[123 157  84 145  76 142 131 136 208  50 187 124 104 151 120 143 151 158
 137 101 107  98  71  98 158 113 135 134 131 123  96 136 130 116 135 108
 126 143 158  92 125 188  71 149  80  93] : z_774
[137 139  84 145 105 138 121 121 135 122 128 145 141 140  97 134 129 127
 101 136 123 126 119 124 158 111  94 125 129 129 146 125  89 146 125 126
 112 111  93 170 165 114 149 112 127 105] : z_276
[ 97 169 141 137  88 165  89 120 134  97  73 107 139 133 201 175 117 109
  95 150  75  99  86  46 109 150  53 178 114  91 109 162  83 123 164 158
 143 125 126 108  92  98 124 181 137 103] : z_102
find: [137 139  84 145 105 138 121 121 135 122 128 145 141 140  97 134 129 127
 101 136 123 126 119 124 158 111  94 125 129 129 146 125  89 146 125 126
 112 111  93 170 165 114 149 112 127 105] | z_276
back: [ 92 108 126 125 143 158] | z_102
back: [ 93  80 149  71 188 125] | z_774
back: [128 122 135] | z_276
back: [130 136  96 123 131 134 135 113 158  98] | z_774
back: [178  53 150] | z_102
back: [143 120 151 104 124 187  50 208 136 131 142] | z_774

[123 137 116 125 137 119 130 114 132 123 132 109  70 148 142 142 131 120] : z_775
[119 153 104 126 113 130 115 159 109 112 119  50  88 127 154 159 133 117] : z_856
[120 130 144 126 120 140 119 131 112 119 118 136 124 120 128 131 135 134] : z_702
[137 119 127 121 135 116 121 134 107 128 115 143 167 104 133 143 138 157] : z_406
[139 116 121 127 127 124 129 123 121 139 121 123 163 129 120 139 120 132] : z_51
[130 120 140 144 119 120 126 147 130 120 134 110 126 115 145 131 133 128] : z_102
[114 115 130 128 132 137 151 131 160 121 162 149 118 116 153 104 126 113] : z_276
[132 149 145 124 122 115 133 123 132 156 137 116 133 134 121 130 114 133] : z_866
[120 126 116 119 132 121 134 135 133 123 137 124 126 118 147 132 132 130] : z_37
[152 125 119 146 149 118 125 116 137 127 122 146 119 142 111 117 131 129] : z_69
[120 129 104 128 128 131 123 143 134 112 124 110 116 131 128 121 133 115] : z_774
back: [119 140 120 126 144 130 120] | z_702
back: [113 126 104 153 116] | z_276
back: [112 134 143 123 131 128] | z_774
back: [128 131 116 110 124 112 134 143 123 131 128 128] | z_774
back: [133 114 130 121 134 133 116 137 156 132 123 133] | z_866

[125 143  95 136 114  99 140  57 168 164 147 148 100 109 162 128] = z_37
[207 141 153 129 171 147 156 134 125 107 124 165  82 128 151 154] = z_406
[195 123 147 141 140 118 169 141 147  96 105 157  93 151 165 134] = z_276
[169 122 154 133 137 181 108 173 129 139 143 122 197 157 133  95] = z_562
[ 97 161 147 142  67 145 124 101  90 152 112 104 149  96 108  82] = z_51
[134  99 166 148 124 159 119 171 157 118 135 111 174 158 130  85] = z_702
[ 73 137 164 148  96 147 122 102 122 135 132 101 118  88  98  91] = z_775
[108 138 116 134 147 125 126  56 172 161 173 143  80  85 138 138] = z_866
back: [128  82 165 124] | z_406
back: [149 104 112 152  90 101 124 145  67] | z_51

[122 165 176 170 102 156 125 153  47 136 152 103  94 138 136 156 151  92
 134 138  92 106 126 157 127  87 140 130 134 127 155 109 114 178 128]  z_69
[147  96 143 129 165 147 132  92 123 150 121  78 109 159 124 127  72  81
 133 135 111 168 142  94 112 183 119 160  88 124 160 108 149  83 139]  z_702
[129 169 161 147  94 145 142 175  67 133 183 115  94 144 139 160 146  91
 137 129  89 109 128 159 134  93 164 149 143 129 155 107 122 172 113]  z_37
[134 165 147 122  92 137 155 182  95 129 202 123  99 154 141 161 130  91
 136 116  89 120 131 152 138 115 184 165 146 132 154 104 129 154 103]  z_102
[128 202 185 185 116 166 110 124  41 138 119  91  97 137 133 148 142  90
 131 142  96 110 126 147 121  99 116 119 121 127 153 108 107 170 141]  z_866
[146 132 154 105 133 171 101  96  52 139  94  80 102 141 129 140 124  87
 129 142 102 122 128 130 116 123 100 118 107 127 154 107 107 149 150]  z_775
[121 113 178 176 150 170 102  79  74 141  85  73 106 148 126 133 101  83
 129 138 106 138 132 112 113 151  96 128  96 128 155 106 114 122 153]  z_774
back: [ 74  79 102 170 150 176] | z_774
back: [134 130 140  87 127 157 126 106  92] | z_69
back: [202 129] | z_102
back: [104 154 132 146] | z_102
back: [113 112 132] | z_774
back: [138 134  92 151 156 136 138] | z_69

[100  67 116 104 122 151 141 168] : z_37
[197 159 144 104 122 151 135 179] : z_774
[134 179 132 118 164  94  86 154] : z_102
find: [197 159 144 104 122 151 135 179] | z_774
back: [104 116  67] | z_37

[133 119 136  99 118 131 129 133 141 132 130 141 148 138  90 120 116 163
 155 119  72 149 104  99 134 124 137 124 124] -> z_69
[124 123 154  94 110 127 129 125 135 135  64 124 129  90 142 130 137 124
 136 113 126 118 168 124 132 131 120 150 137] -> z_406
[130 121 136 108 122 130 124 135 140 135 124 135 151 133 102 114 124 139
 150 117  90 148 115 112 130 117 133 129 128] -> z_856
[131 112 134  95 125 129 122 132 143 137 127 147 162 136  71 112 115 167
 160 118  53 159 106 105 137 111 134 130 124] -> z_774
[122 116 135 127 145 102 146 106 132 114 149 133 104 138 122 128 131 106
 127 151 153 137 134 144 133 138 137 131 102] -> z_866
[157 142 151 150 122 152  98 154 112 122 123 135 142 139 120  93 125  89
 111 108 105 119 148 103  96 146 143 122 165] -> z_702
[129 156  86 130 137 171 134 125 112 144 125 126 144 139 132 158 137 142
  89 140 141 120 130 174 116 105 125 139  83] -> z_37
[122 126 106 121 135 142 133 120 126 145 143 119 124 122 120 143 124  89
 108 111 139 127 130 143 125 126 129 145 121] -> z_562
[132 140 140 150 148  87 143 128 124  86 114 143 119 170 140 124 141 153
 142 147 146 122 136 149 132 150 127 112  72] -> z_276
[145 132 152 117 111 130 119 148 126 126  99 125 146 113 123 117 118 119
 134 101 100 119 151 106 118 136 131 130 155] -> z_775
[110 149 124 175 123 111 129 125 122 146 161 115 119  91 173 135  90 157
 132 135 121 105 130 107 146 120 102 121 154] -> z_51
back: [122 124] | z_562
back: [125 144 112 125] | z_37
back: [153 151 127 106 131 128 122 138 104] | z_866
back: [108 111  89] | z_702
back: [151 135 124] | z_856
back: [117 130 112 115 148  90] | z_856

[168 163  93  95  93 120] : z_774
[114 104  96  86 105  82] : z_702
[147 144  69 107 114 119] : z_276
[ 81 163  95  93 116 105] : z_37
[142 162 132  77  96 194] : z_69
back: [93 95 93] | z_774
back: [ 77 132 162] | z_69
back: [194  96  77 132 162] | z_69
back: [ 93  95 163] | z_37
back: [119 114] | z_276
back: [ 93 163] | z_774

[176 171  75 144 129 127 146  99] = z_406
[115 132 142  53 133  65  79 163] = z_562
[ 83 104 162 130 156 127 156 116] = z_774
[ 88 112 107 145 193 127 116 156] = z_69
[114 107 147 131  97 137 151 126] = z_702
[121 116 143 130 181 127 173  94] = z_856
[122 107 135 128 134 116 102 142] = z_51
[109 107 145 112 126 146 114 123] = z_276
[ 88 145 153 160 193 140 124 110] = z_37
back: [193 160] | z_37
back: [112 145 107] | z_276
back: [116 156 127] | z_774
back: [144  75] | z_406
back: [128 135] | z_51

[126 119 126 126 121 135 126 120] = z_51
[107 194 132 134 133 120 126 184] = z_276
[130 126 126 134 133 132 120 130] = z_102
[134 121 121 143 109  99 129 144] = z_702
[116 120 132 194 134 126 133 114] = z_406
[127 128 132 128 135 136 125 125] = z_69
[137 137 130 128 128 106 123 156] = z_775
[104 105 116 134 110  89 137 143] = z_866
back: [ 89 110 134 116 105] | z_866
back: [129  99 109 143 121 121] | z_702
find: [116 120 132 194 134 126 133 114] | z_406
back: [120 132 133 134 126] | z_102
back: [126 120 133 134 132 194] | z_276
back: [125 125 136 135 128 132 128] | z_69

